128 stands for zero in the data rows.
In each game, the first row plays the second. By how much does the first row win? 10 means about a draw, 20 a big win and 0 a big loss. Wins can go round in a circle. Each row has two weighted sums of its numbers, A and B, taken from their middle values. A row wins by its A times the other's B, less its B times the other's A.
[ 89 114 165 155 136 122  94  92 130 146 152 151 138 126 132 125 111 136
 125  98 101]
[127 126 117 134 147 144 126 139 163 116 117 130 116 115 130 151 143  82
 147 126 110] ~ 7
[160 143 121 116 104 156 184 121 156 114 137  65  95 140 123 103 107 135
 185 162 112]
[159 135 110 107 137 129 148 160 138  95 112 121 123 129 146 127 152 108
 151 162 139] ~ 13
[103 143 166 123 119 105 131 149 113 132 142 141 146 180 190 162  92 120
 135 149 152]
[153 146 127 126 132 139 148 115 119 129 137 114 115 125 138 111 105 127
 164 153 120] ~ 10
[102 110 162 140 133 126 106 108 143 130 134 163 159 134 149 133 134 137
 117 127 133]
[133 130 117 143 136 101 115 127 125 134 127 135 136 123 109 137 131 128
 116 121 118] ~ 8
[ 97 127 140 142 120 119  98 116 147 124 123 157 136 150 142 169 149 109
 100 124 119]
[136 147 118 121 100 159 149 114 115 132  80 135 147 114 112 126 151 162
  97 112 179] ~ 13
[123 128 129 153 123 141 131 114 134 127 124 128  93 128 117 142 130 116
 127 129 106]
[111 114 146 137 110  83  94 133  76 155 176 151 120 150 124 140 121 138
  99 105 103] ~ 8
[133  91  96 112 163 129  88  96 149 121 105 115 165  83  92  97 145 147
 117 114 141]
[145 136 106 127 140 127 125 133 148 120 121 113 122 111 111 124 120 114
 149 133 101] ~ 9
[ 86 106 150 164 136  86  97 147 132 127 147 184 132 144 127 167 152 101
  77 116 110]
[140 121  83 111 140 124 113 148 165 105 106 116 132 134 150 143 155  95
 116 144 149] ~ 18
[110 111 137 130 139 120 109 108 147 127 115 140 166 114 132 136 150 143
 113 120 146]
[110 129 127 145 147 113 102 123 119 146 135 148 102 136 164 128 102 118
 113 117 119] ~ 9
[150 116 106 124 151 138 136 125 150 112 103  99 143  96 116 119 134 112
 137 164 136]
[102 135 120 149 101 157 120 100 112 138  91 155 146 106 116 142 162 180
  89  68 163] ~ 11
[113 117 143 129 119 132 121 105 137 134 142 121 151 129 120 130 123 148
 145 104 107]
[152  71 146  86 152 131 119 153  98 131 139 122 122 109 130  59 110 115
 146 171 109] ~ 10
[126 114 123 136 120  94 102 150  96 137 159 143 105 148 122 130 147 129
  91 135 109]
[106 105 169 128 133 117  92 112 140 143 162 147 161 128 113 127 126 161
 132 100  82] ~ 7
[118 136 113 138 122 122 117  94 128 139 132 113 103 110 116 131 115 152
 119 107 124]
[ 87 122 145 143 101 161 119 137 120 134 119 157 144 116 104 133 160 153
 112  69 121] ~ 11
[155 123 104 112 168 129 133 137 143 127 111 110 121 116 155 115 110 115
 161 155 151]
[153 153 114 144 138 126 158 154 127 114 134 129  88 147 151 148 128  97
 143 157 125] ~ 12
[161 150  97 102 104 169 151 137 109 110  76 120 148 105 113 114 154 165
 118 110 180]
[147 125 115 122 144 133 126 121 119 127 116 127 131 124 134 121 132 110
 139 144 119] ~ 10
[145 126 116 103 147 144 116 110 158 127 107 109 148 100 123 109 118 139
 145 118 139]
[132 123 119 117 154 112 118 130 140 145 125 127 138 111 143 120 112 121
 126 133 138] ~ 18
[172 129 110  93 137 195 161 155 154  88  58 117 170  58  94  93 161 127
 153 131 160]
[106 110 127 136 125 146 105 140 103 133  82 182 174  66  92 124 170 148
  75  74 130] ~ 6
[146 135  96 126 137 122 112 127 154 134 129 117  98 117 133 138 124 131
 148 116 112]
[122 133 133 122 137 148 130 152 115 115  85 174 184 105 125 148 187 133
  78 100 171] ~ 15
[133 117 107 111 128 139 111 135 118 118  75 154 175  78  89 117 192 154
  64  81 168]
[185 137 101 113 141 103 153 162  93 142 153 107  81 141 134  99 112 109
 159 163 139] ~ 9
[141 125 105 116 165 129 151 159 185 105  90 119 129 118 158 127 143  72
 146 159 144]
[101 125 164 129 112 114 114 111 111 152 155 135 123 146 133 121  90 154
 131 116 126] ~ 8
[135 106 132 111 134 107 106 133 106 135 148 130 135 126 110 102 130 148
 101 121 119]
[142 126 133 133 161 141 147 137 160 112 118 135 114 124 143 134 124  88
 164 151 124] ~ 10
[123 150 134 148 116 113 133  96 103 162 164 118 102 164 143 142  97 175
 128 120 129]
[116 126 158 125 139 125 104  82 110 150 135 133 152 127 134 113 108 167
 122 123 130] ~ 1
[104 134 151 144 135 120 134 121 121 142 154 143 111 131 143 129 110 117
 137 124 105]
[121 127 146 110 155  92 105 126 111 129 130 155 170 143 158 133 123 128
 104 134 156] ~ 6
[128 117 139 151 138 141 114  86 123 152 164 126 111 109 103 120  95 146
 144  91  68]
[ 95 114 157 124 108 126 136 135 136 105 143 142 131 149 149 158 135 122
 129 135 110] ~ 12
[134 133 129 124  77 176 178 135 138 102 101  99 121 125 119 104 150 152
 137 141 155]
[123 101 124 102  99 141 155 162 190  84 107  89 135 147 143 104 139  99
 151 182 122] ~ 13
[117 127 114 133 123 134 113 122 136 134 137 126  97 124 132 133 112 124
 115 109 114]
[134 139 118 131 134 126 125 130 129 137 112 127 107 121 133 136 121 118
 128 128 129] ~ 10
[173 147 101  96 152 138 156 113 121 137 126  77 121 124 136 104 104 155
 175 144 156]
[111 165 138 152  63 150 169 132  96 120 126 125 124 156 106 141 136 167
 107 108 147] ~ 1
[101 142 154 143 112 111 129 131 123 135 158 129  97 178 166 153 103 121
 136 120 111]
[163 130  73 127 130 135 133 120 165 122 122  79 118 108  99 110 135 146
 145 141 130] ~ 15
[149 118 100 123 144 137 146 128 157 120 110 100 141 107 108 110 129 116
 145 145 130]
[105 114 149 113 124 121 126 133 139 104 121 135 154 131 140 150 127 116
 140 129 110] ~ 11
[155 112 145  91 144 104 137 167  87 129 157 126 119 132 148  86 106 123
 135 174 121]
[ 87 120 188 158 125 128 109 109 114 146 157 170 115 141 115 137 107 113
 132 109  73] ~ 8
[160 112  90 117 145 132 135 149 143 102 104  84 132  98 128 112 148 111
 148 175 164]
[100 131 162 121  95 154 148 165 135 111 104 168 160 137 141 148 157 133
  98 112 155] ~ 11
[134 145  99 133 100 174 162 129 132 128  94 133 107 125 123 141 162 147
 121 105 169]
[165 180  82 137 101 160 169 138 118 141 105 106  93 140 137 132 135 151
 117 119 178] ~ 10
[156 128 122 106 136 143 145 136 150 111 113 112 131 126 118 120 141 127
 155 152 132]
[113 148 113 159 112  69 114 126  88 172 179 120  88 189 145 123  84 138
  93 128 147] ~ 9
[110  99 126 140 123  96  82 156 132 133 148 148 144 142 111 140 151 118
  84 118 118]
[138 148 134 141 124 140 142 115 133 131 130 117 125 142 139 126  99 116
 150 147 134] ~ 16
[151 109 102 111 155 121 107 120 133 133 113 115 146  89 114  93 123 144
 141 132 135]
[113 136 132 144 132 102 130 143 133 146 143 149  97 151 158 163 119 108
 119 127 126] ~ 19
[161 134 111  92 162 132 140 130 127 140 113 109 128 115 137 118 123 146
 126 138 159]
[132 131 130 119 139 175 161 146 194  87  94 101 138 115 158 133 139  71
 190 164 121] ~ 6
[125 110 145  89 105 130 177 132 123  98 125  75 165 148 169 104  97 126
 157 207 174]
[137 134 131 119 147 116 137 127 117 134 131 134 142 134 163 125 109 114
 140 149 162] ~ 11
[135 124 131 113 154  86  84 128  71 152 148 164 120 124 149 114 114 152
  92 115 136]
[141 129 135 118 146 155 155 132 142 106  89 128 139  93 126 110 131  83
 161 159 117] ~ 8
[113 148 174 117 108 129 152 121 125 137 151 128 143 175 150 134 109 140
 134 152 128]
[115 140 144 144 111  73 109 136  77 148 172 153 102 169 143 136 107 133
  91 136 125] ~ 10
[ 98 127 166 129 110 120 149 139 136 127 144 127 133 170 185 134  94 116
 141 159 135]
[132 122 167  81 124 129 159 135 131 103 130 113 172 153 165 120 111 137
 148 168 149] ~ 6
[152 122 130  97 166 124 139 142 126 132 115 117 166 114 151 117 107 111
 148 164 155]
[135 112 121 130 153 127 128 140 155 140 122 138 131 115 138 114 129 101
 144 135 129] ~ 17
[125 135 115 121 130  76 101 104  89 162 181 127 106 168 153 131  96 169
  84 116 158]
[158 144  84 129 117 174 151 129 138 124  82 119 135  72  73 101 161 141
 147 102 136] ~ 15
[147 155 120 114 119 151 145  94  99 162 104 133 162 111 136 102 135 190
 119  96 196]
[154 146  94 131 146 117 123 108 119 140 138 106 110 120 125 119 113 140
 148 111 120] ~ 11
[121 120 111 123 123  76  94 161 118 124 145 135 131 141 123 137 140 118
  83 129 126]
[129 147 120 132  80 120 125 130  66 159 135 146 120 140  95 126 144 182
  63  74 147] ~ 9
[115 124 139 134 128  89 103 128 106 150 164 153 124 137 129 132 115 143
 104 112 104]
[107 107 141 134 127  89 103 153 113 121 147 158 135 152 123 135 141 115
  92 132 120] ~ 15
[162 157 104 132 128 136 156 117 121 145 143  83  70 119 111 103  97 145
 166 136 114]
[ 96 118 168 138 111 125 134 120 132 135 153 125 124 163 137 128 100 132
 142 128 120] ~ 7
[159 140 147 112 129 151 145 119 120 136 133 123 123 116 106 114 108 135
 166 125  87]
[147 146 108 138 120 167 148 125 129 125  83 136 141  88 109 128 163 141
 121  88 154] ~ 5
[147 126 122 113 140 130 147 137 128 109 117 113 139 125 137 128 129 101
 146 166 140]
[106 121 142 147 130  83  88 125 106 160 156 149 106 157 121 140 108 137
  92 109 118] ~ 9
[128 132 162 123 150 109 116 106  83 144 148 157 142 153 146 118 105 154
 123 115 122]
[106 136 120 119 131 121 111 126 144 127 110 138 141 136 164 147 125 121
 110 122 152] ~ 10
[123 146 103 124 145 127 132 162 132 112  79 166 152 112 156 146 176 105
  90 105 191]
[ 99 139 146 123 111 106 134 137 127 151 158 133 105 184 161 146 107 120
 128 126 131] ~ 9
[144 120 122 110 160 141 153 146 154 101 104 122 142 120 134 131 147  70
 155 163 132]
[108 110 131 136 135  93  93 148 111 130 146 150 128 140 130 155 143 114
 101 114 115] ~ 6
[112 115 137 120 114 124 117 120 147 125 135  93 160 124 111 123 116 135
 137 134 120]
[121 118 127 105  87 156 169 139 134 117  90 107 153 143 144 108 160 149
 112 150 181] ~ 10
[153 125 106 100 153 151 146 129 144 124 124  94 131 112 140 110 116 119
 177 150 140]
[103 109 143 126 141 104  95 139 126 125 127 170 162 122 137 132 138  99
 108 128 120] ~ 12
[149 154 124 119 136 137 161 147 145 126 115 107 123 129 154 123 112  90
 168 165 147]
[117 150 140 150  91 123 140 134  67 143 132 173 119 144 127 135 136 168
  65  91 162] ~ 8
[138 142 115 139 149 116 144 145 144 127 130 127  97 130 152 134 115 104
 145 148 134]
[ 93 117 152 144  99 119 129 135 148 114 154 121 114 144 134 136 117 104
 122 144  90] ~ 11
[117 138 163 138 118  75 124 153  83 145 180 169  99 186 152 162 111 119
  95 118 112]
[145 154 123 130 133 132 159 153 144 103 112 123 107 131 143 146 123  85
 157 162 135] ~ 10
[124 143 127 110 130  85 102 110  69 176 167 126 121 156 142 114  96 172
 107 107 137]
[112 121 159 131 100 114 126 103 111 137 156 127 150 150 119 135 109 161
 122 126 127] ~ 7
[129 139 147 138 119  95 111 114  82 163 158 146 103 156 135 141 113 169
  92  92 125]
[124 140 139 135 135 140 136 124 127 127 134 127 126 127 142 139 106 112
 142 129 130] ~ 9
[115 112 145 129 136  88  99 121  99 148 158 151 126 139 125 126 123 149
  92 109 123]
[137 131 121 133 143 121 135 153 132 125 125 123 116 126 125 135 125  93
 128 146 113] ~ 10
[108 118 122 126 127  84  91 133 124 139 146 150 142 153 136 140 132 131
  86 106 137]
[135 152 124 135 107 146 138 136  98 122 100 143 151 107 105 130 160 148
  98 108 155] ~ 9
[ 95 105 171 132 137 126 101 108 142 136 129 170 159 115 145 138 123 124
 117  99 118]
[180 102 111  85 162 117 139 168 128 119 139 100 125  94 111  51 133 107
 174 178 124] ~ 6
[153 134 100 148 106 187 156 128 131 125 100 125  94  90  74 103 160 133
 150 101 105]
[ 97 146 158 161 102 108 128 105  96 145 168 125 122 188 134 154  92 153
  99 133 134] ~ 14
[155 140  89 117 122 125 158 144 151 114 114  88  97 133 123 129 136 118
 134 151 142]
[111 119 158 116  99 140 142 142 151 118 143 105 107 167 149 104 117 116
 162 171 105] ~ 8
[139 136 118 120 146 123 149 165 144 104 107 136 125 130 159 146 144  81
 152 149 137]
[140 128 110 121 152 163 153 146 149 124  74 149 152  96 130 124 163 107
 134 102 167] ~ 12
[112 153 133 128  84 139 134 116 100 143 115 149 154 147 129 137 138 184
  95  79 170]
[132 118 152 136 128 102 125 150  83 144 167 142 112 150 121 121 127 132
 115 138 109] ~ 12
[141 145  93 136 112 181 130 119 130 136  90 129  98  63  75 108 159 144
 134  61 117]
[124 132 102 139 137 121 108 149 164 107  99 123 128 132 128 141 148  82
 119 123 132] ~ 14
[116 119 135 114 127 108 110  98 123 144 133 119 163 137 148 133 106 156
 112 122 152]
[ 90 102 139 127 120 117 103 118 157 119 139 138 165 136 127 144 150 142
 111 115 125] ~ 13
[ 99 122 149 131 120 130 106  86 136 160 147 132 132 129 117 122 112 163
 115  95 117]
[ 96 130 143 154 122 113 123  99 132 136 134 139 135 156 138 156 129 136
 119 119 133] ~ 11
[139 135 134 110 148 147 133 125  91 146 102 175 150 108 137 119 152 150
 108  86 161]
[145 135  96 142 125 133 123 107 120 149 143  99  82 124  96 128 119 142
 129 110 110] ~ 10
[ 94  92 141 140 133 121  95 111 161 124 133 143 163 117 137 138 132 128
 115 103 109]
[137 145 116 125 115  74 121 133  63 169 175 101 113 151 137 104  97 153
 121 137 151] ~ 6
[140 124 107 120 120 183 127 125 107 132  71 145 130  64  78  95 156 139
 119  82 130]
[142 138 146  96 170 106 122 133 122 130 117 159 176 128 171 129 122 123
 136 151 160] ~ 11
[ 96 119 161 155 103 117 122 120 125 130 146 139 136 153 131 138 122 148
 136 130 108]
[126 112  98 127 153 134 110 116 153 122 124 121 119  98 114 118 140 106
 147 116 103] ~ 10
[168 118 104  98 144 143 135 116 119 129 127  95 111 100  95 103 126 150
 141 139 110]
[124 139 129 136 118  81 119 127  88 155 181 127  99 176 157 146 101 137
 100 122 130] ~ 6
[160 106 121  99 160 153 133 143 159 116  96 110 164  78 133 101 146 121
 167 156 137]
[ 82 124 148 151 106 117 101 117 147 117 150 140 125 145 106 163 146 133
 109  89  74] ~ 12
[144 152 142 153 119 130 148 133 118 137 152 135  91 160 127 140 100 109
 142 151 108]
[ 84 116 149 164 115 123 142 131 152 108 144 121 147 144 131 138 131 102
 144 138 116] ~ 8
[129 103 119 121 132  84  98 158 124 123 151 135 103 141 114 102 141 116
 100 131 102]
[108 136 146 158 124 109 116 108 124 139 149 140 126 142 115 136 117 150
 118 104 107] ~ 10
[109 135 136 151 122 141 122 130 146 112 120 154 131 133 136 158 134  93
 124 116  97]
[ 86 112 161 111 142 115 100 146 142 104 109 169 181 145 187 170 148 108
  97 129 141] ~ 9
[119 156 145 162 121 140 194 142 168 120 136 120  85 171 175 161 103  83
 172 160 126]
[108 128 129 120 130  93  83 135  91 137 151 151 134 154 135 123 127 151
 106 114 120] ~ 4
[134 157 149 132 123 109 137 103 101 139 141 113 139 149 141 133 106 156
 139 145 150]
[140 141 128 129 141 118 115 114 107 150 144 127 126 113 114 123 108 139
 130 124 119] ~ 14
[121 141 124 139 122 123 142 128 134 124 136 125 102 156 134 140 117 111
 124 131 119]
[142 130 159 136 139 114 137 142 118 123 118 152 139 126 135 132 126 103
 128 161 131] ~ 7
[ 93 107 162 136 123 132 101 119 122 126 124 174 156 135 132 148 131 133
  99 114 106]
[110 145 137 136 124 108 123 123 122 129 135 139 147 172 175 156 132 139
  96 140 164] ~ 12
[ 98 152 160 180 111  66 123 133  76 155 189 162  75 197 169 169  99 121
  87 141 118]
[117 109 146 132 140 100  95 136 108 136 163 155 113 148 134 142 132 134
 105 111 106] ~ 10
[155 143  94 128 106 185 170 132 119 113  91 120  93  82  76 122 177 143
 123  93 138]
[115  93 135 115 117 139 155 137 159 104 123  94 138 140 155 115 135 107
 170 189 124] ~ 2
[125 128 129 109 134  95 103 116  87 154 148 138 129 153 141 120 110 176
  92 120 156]
[131 131 116 134 146 111 106 119 119 135 134 139 123 124 121 140 127 128
 115 111 117] ~ 11
[149 139 124 122 129 129 135 137 144 119 111 121 126 143 125 132 135 108
 150 142 125]
[ 74 131 182 167 116 110 113 121 129 140 172 180  97 163 150 163 114 112
 106  99  81] ~ 6
[115 114 136 138 130  89 109 113  99 148 163 140 133 148 123 135 111 143
  80 128 136]
[170 142 109 103 140 125 162 146 144 120 123  98 137 132 117 110 129 114
 154 160 145] ~ 9
[166 150 119  94 146 130 147 138 136 131 123 121 141 124 157 120 110 110
 162 166 152]
[104 122 170 149  92 131 119 104 113 143 173 134 109 156 115 125 102 151
 141 119  76] ~ 6
[118 112 150 114 146 129 118 118 152 110 115 142 155 117 147 136 139 113
 125 133 136]
[140 115 137 111 110 156 185 140 160 100 129  62 116 140 135  91 110 125
 172 188 137] ~ 15
[147 158 107 124 132 117 126 127 112 141 152 118  88 144 131 133 107 145
 116 120 127]
[103 132 135 137 116 128 119  97 119 141 144 123 133 122 112 135 102 130
 129 107 102] ~ 7
[171 149 115  98 131 136 180 148 127 106 106  95 130 140 140 127 122 115
 151 176 154]
[120 120 146 132 128  73 128 164 111 133 156 146 124 164 160 137 104 118
  94 145 160] ~ 12
[118 146 169 123 100 120 135 109 105 140 143 119 131 164 130 135  98 161
 131 119 120]
[161 134 114 121 132 149 135 116 120 111 109  93 108  99  98 106 121 133
 161 147  97] ~ 10
[146 137  82 114 128 124 126 118 151 133 127  88  96 123 105 122 131 128
 131 124 132]
[145 139 104 162 128 148 149 101 124 124 138  88  91 118  82 123 116 129
 156 131 107] ~ 8
[122 118 147 124 136 128 107 109  98 143 134 155 143 128 137 123 109 137
 115 122 125]
[119 104 123 132 133 114  93 123 107 136 146 133 140 118  92 127 134 149
 103 111 113] ~ 10
[108 109 135 125 147  81  95 150 110 137 139 142 166 129 139 134 121 134
  82 139 161]
[168 151 120 125 123 148 151 126 131 135 145 100  91 134 108 110 101 127
 164 139  98] ~ 2
[149 131 101 116 144 121 142 134 151 135 119 101 130 131 142 127 121 113
 131 158 156]
[168 135 115 110 121 184 158 132 140  98  76 125 148  79  73 108 167 141
 129 119 143] ~ 8
[154 152 115 104  88 189 201 137 138 115 103  82 112 123 142  90 135 142
 183 148 155]
[107 104 129 138 135  92  90 140 104 126 143 148 154 132 134 127 139 130
  84 121 127] ~ 10
[ 95 116 139 127 144 110 114 135 141 133 129 144 161 143 170 151 134 116
 118 129 153]
[104 117 158 142 110 139 120 109 140 121 141 131 128 135 121 147 135 139
 128 110  94] ~ 14
[101 126 166 133 113 119 128 105 113 137 148 125 164 140 116 132 103 150
 129 114 122]
[116 122 175 141 132 100 115 119  72 163 193 159 110 153 140 129  87 142
 117 112 112] ~ 10
[149 111 110 142 140 154 141 126 137 121 133 104 101 104 102 108 133 121
 155 145 106]
[130 128 116 159 135 141 139 129 166 109 133 124  89 129 125 150 137  98
 148 132  92] ~ 13
[191 124  79  82 141 135 135 166 103 106 130  75  95 108 111  62 115 124
 160 167 116]
[111 129 152 155 137 130 107 109 116 137 139 137 139 123 110 140 115 138
 125 108  98] ~ 4
[114 136 146 125 143 131 137 119 135 139 133 135 119 141 158 137 106 108
 146 133 130]
[101 141 125 144  90 136 131 116 102 138 123 154 131 145 116 160 153 175
  84  84 155] ~ 11
[ 90 137 177 146  99 107 112 115 101 170 181 141 106 186 128 133  99 131
 138 115  72]
[103 142 152 151  71 132 134 124 114 143 136 159 129 136 104 147 147 166
  90  84 133] ~ 9
[ 99 124 140 138 130 115 117  96 133 130 139 134 141 136 127 139 129 144
 112 119 130]
[116 139 136 135 118  79 117 161  90 129 167 135 113 167 134 147 115 120
 107 142 127] ~ 10
[129 131 129 125 139 110 136 111 124 134 128 119 151 145 140 133 106 151
 122 154 161]
[145 128 120 113 131 123 117 107 121 141 137 124 135 119 120 127 123 145
 126 134 137] ~ 8
[153 138  99 117 155 132 130 119 132 127 108 114 137  95 113 114 125 134
 141 132 139]
[150 156  93 135  98 169 170 141 125 111  78 116 127 106 102 141 160 136
 115 116 164] ~ 11
[138 124 113 142 136 135 142 135 160 116 125 121 121 124 129 139 137  91
 145 152 129]
[129 104 123 118 154 134  94 129 162  99  94 149 164  81 106 124 147 121
 131 112 105] ~ 9
[147 123  94 122 139 124 142 156 173 109 113 110 114 121 130 135 131  88
 137 146 133]
[ 91 142 177 144  93 156 144 141 115 112 114 180 168 136 127 166 159 134
 101  95 139] ~ 15
[140 130 115 141 138 142 149 140 151 112 117 127  92 113 122 133 136  87
 155 126  90]
[167 157  92 110 127 121 149 119 104 150 147  86  82 160 145 121 105 149
 135 146 146] ~ 9
[147 111  97 134 138 151 104 100 144 107 108  96 141  56  62  88 148 137
 155 125  89]
[160 134 102 120 126 137 133 123 120 111 108 105 112 122 125 124 138 117
 134 149 128] ~ 10
[149  81 143 102 137 121 107 139 102 123 144 142 141 120 104  90 142 142
  93 135 116]
[157 142 104 127 121 139 158 138 121 109 130 100  79 129 124 114 123 111
 155 145 107] ~ 12
[163 126 127 102 171 145 120 151 157  95  98 133 141  77 123 110 139  99
 173 140 108]
[130 124 139 121 123  79 119 156 103 128 159 141 141 161 124 133 128 137
 100 145 141] ~ 11
[ 88  99 147 126 128 113  97 124 154 128 133 147 150 134 135 137 145 131
 104 108 129]
[144 133 100 112 134 122 137 127 141 127 109  93 133 132 152 115 120 132
 136 162 169] ~ 8
[128 112 103 149 134 144 113 137 146 111 129 130  74  98  97 132 166  95
 140 119  78]
[130 153 123 153 115 120 131 115 119 141 154 124  93 144 130 135 114 121
 118 129 114] ~ 18
[138 128 149  93 107 145 136 141  58 148 111 163 141 131 138  95 124 157
 105 101 175]
[153 129 108 141  82 213 154 108 134 103  95  77 114  67  52  85 156 160
 179 107  80] ~ 8
[162 141 105 127 128 144 140 121 142 122 117  87 117 119 121 115 133 129
 152 154 134]
[160 155 118 137 131 117 164 120 118 144 148  90 100 133 143 118  91 123
 164 162 136] ~ 16
[113 130 133 125 108 118 131 117 141 138 157  97 135 147 130 115 108 148
 143 125 126]
[116 152 126 143 107 146 159 118 176 100 118 107 137 149 153 154 132 107
 154 163 150] ~ 5
[117 110 142 116 161 134 121 119 149 112  95 143 167 113 157 134 131 110
 155 138 145]
[114 123 152 141 132 132 127 128 130 108 126 160 134 129 136 155 137 106
 140 121  92] ~ 12
[156 129 122 106 151 142 176 169 145  93  98 119 130 130 157 145 134  75
 165 180 140]
[118 113 143 131 151 140  88 112 147 130 117 156 165  97 129 130 138 123
 136 103 103] ~ 11
[118 102 135 104  96 143 137 146 160  91 128  94 143 137 133 112 148 116
 137 163  99]
[154 107 100 107 167 133 145 146 165 108  99 105 148  94 144 111 134 107
 150 171 159] ~ 17
[162 125  80 122 129 161 116  83 129 126 112  77  94  84  66 100 134 158
 155 116  92]
[ 97  93 138 116 112 132 104 119 148 116 125 124 164 116 100 122 140 135
 125  98 103] ~ 8
[ 98 102 132 125  77 171 161 146 129 108 104 112 129 110  84  94 175 149
 126 127 131]
[149 148 131 114 129 147 146 148 116 122 128 115  96 133 145 133 112  96
 166 149 105] ~ 11
[140 118 127 127 157 132 129 143 154 119 112 136 124 118 143 141 124  97
 138 138 135]
[145 137 122 155 130 157 116 115 146 130 132 118 104 102  95 126 126 120
 163 113  70] ~ 13
[116 105 117 123 150 118 107 142 151 118 108 148 134 112 140 140 141 102
 103 125 134]
[155 125 104 102 133 136 136 123 129 130 120  89 129 110 113 106 127 133
 146 142 147] ~ 10
[130 116 108 149 135 147 113 119 148 123 125 121 111  87  80 115 145 111
 149 117  64]
[153 164 104 126 135 133 149 136 119 123 117 119  90 140 144 132 108 102
 146 136 127] ~ 9
[155 129  79 113 109 194 147 140 154 110  62 103 140  62  65  97 178 149
 134  93 138]
[ 86 114 142 137 127 117  89 113 142 129 131 151 143 134 132 142 136 112
 117 111 106] ~ 10
[152 111 111  92 110 111 143 159  83 123 143 104  73 148 138  90 129 114
 108 173 126]
[172 129 145 112 158 143 164 125 132 119 118 110 149 113 125 107 115 137
 166 160 142] ~ 13
[137 158 131 134 127 114 135 146 119 113 119 138 124 141 159 150 122 114
 131 147 136]
[ 79 121 177 131 144 110 112 142 143 108 117 190 154 151 181 160 125  81
 125 125 120] ~ 7
[171 152  98 128 104 166 166 118 114 143 111 114 102  98  96 111 142 157
 134 108 139]
[146 137 126 136 112 132 116 122  75 161 141 135 118 107  78  89 124 185
  94  77 139] ~ 8
[147 125  89 123 131 134 117 131 160 110 103 107 124 100 103 126 156 118
 124 127 119]
[115  96 118 127 152 141 105 116 166 120 107 135 158  87 116 127 162 111
 129 113 125] ~ 7
[124 146 138 138 108 178 155 115 101 127 103 160 126 102 108 135 146 137
 125  89 132]
[116 130 124 132 133 104 114 121 104 146 136 134 128 146 135 119 118 138
 113 134 142] ~ 10
[100 108 159 140 125 125 120 122 151 128 153 146 146 139 133 139 128 128
 138 115 101]
[120 141 123 154 145 100 123 133 125 141 143 138  98 148 162 146 102  95
 115 146 148] ~ 13
[140 121 101 121 137 148 132 135 156 115  98 112 120  95 111 114 139 104
 156 137 118]
[134 138 109 111 131 121 133 130 126 118 117 109 132 140 149 126 128 134
 114 146 152] ~ 8
[146 124  95 110 138 142 122 122 151 110  99  99 135 101 113 121 144 127
 124 144 141]
[ 97 148 156 168  75 143 136 111  90 142 139 160 117 135  81 138 146 185
  81  72 116] ~ 8
[147 129 102 111 148 114 126 132 132 134 125 111 134 137 155 124 128 124
 135 126 160]
[145 140 114 128 110 173 151 124 118 128  91 130 129  93 105 118 145 140
 141 103 149] ~ 9
[144 132 136 119 126  92 126 127  77 149 172 128 136 153 125 128 102 160
 112 131 128]
[ 74 108 176 164 117 130 129 151 175 102 140 158 136 152 141 158 139  78
 125 128  87] ~ 11
[109  93 159 104 145 131 103  95 129 132 115 137 177 100 129 113 115 141
 127 108 131]
[129 133 149 138 120 150 142 120 138 115 113 145 118 133 140 154 122 100
 135 133 106] ~ 8
[ 89  87 166 161 148 101  87 127 110 127 153 178 153 130 113 134 141  96
 116 117  85]
[123 111 158 124 132  99 106 114  91 154 168 152 127 149 126 120 102 149
 100 116 117] ~ 12
[131 123 100 118 127 141 120 120 170 111 109 105 128 100 112 132 140 107
 121 129 131]
[177 146  92 132 126 122 163 136 132 115 129  65 105 140 129 115 102 131
 148 186 168] ~ 14
[134 132 113 142 125 128 141 121 119 124 140 129  97 130 105 134 138 135
 127 128 106]
[158 146  92 108 138 122 159 155 157 107 103 101 128 132 158 142 132 106
 139 164 166] ~ 7
[ 82 135 137 154  99 109 129 135 139 126 159 130  96 177 152 173 122  97
 111 109 120]
[141 124 115  81 129  81 119 146  95 129 142 110 157 149 155 123 119 152
 106 150 187] ~ 16
[108 106 147 151 103 135 121  98 135 141 155 113 116 126 104 113 118 162
 134 101  68]
[120 124 130 106 141 120 124 111 130 139 119 133 167 137 166 131 106 133
 121 139 180] ~ 9
[145 150 117 130 117 189 152 120 112 115  86 136 143  76  87 116 154 145
 137  95 134]
[110 109 182 124 122 127 137 115 138 131 138 135 173 133 143 135 114 134
 152 133 127] ~ 9
[107 140 133 137 140 123 142 156 141 124 124 153 104 151 175 153 118  70
 149 150 124]
[ 90 119 164 138 122 115 107 124 133 122 131 148 164 136 140 142 120 134
 120 123 136] ~ 13
[102 118 157 124 125 111 110  81 107 179 155 126 130 153 128 126  98 175
 116  98 120]
[110 125 145 156 132 128 130 117 139 136 154 141 109 142 140 151 117 112
 133 127 102] ~ 14
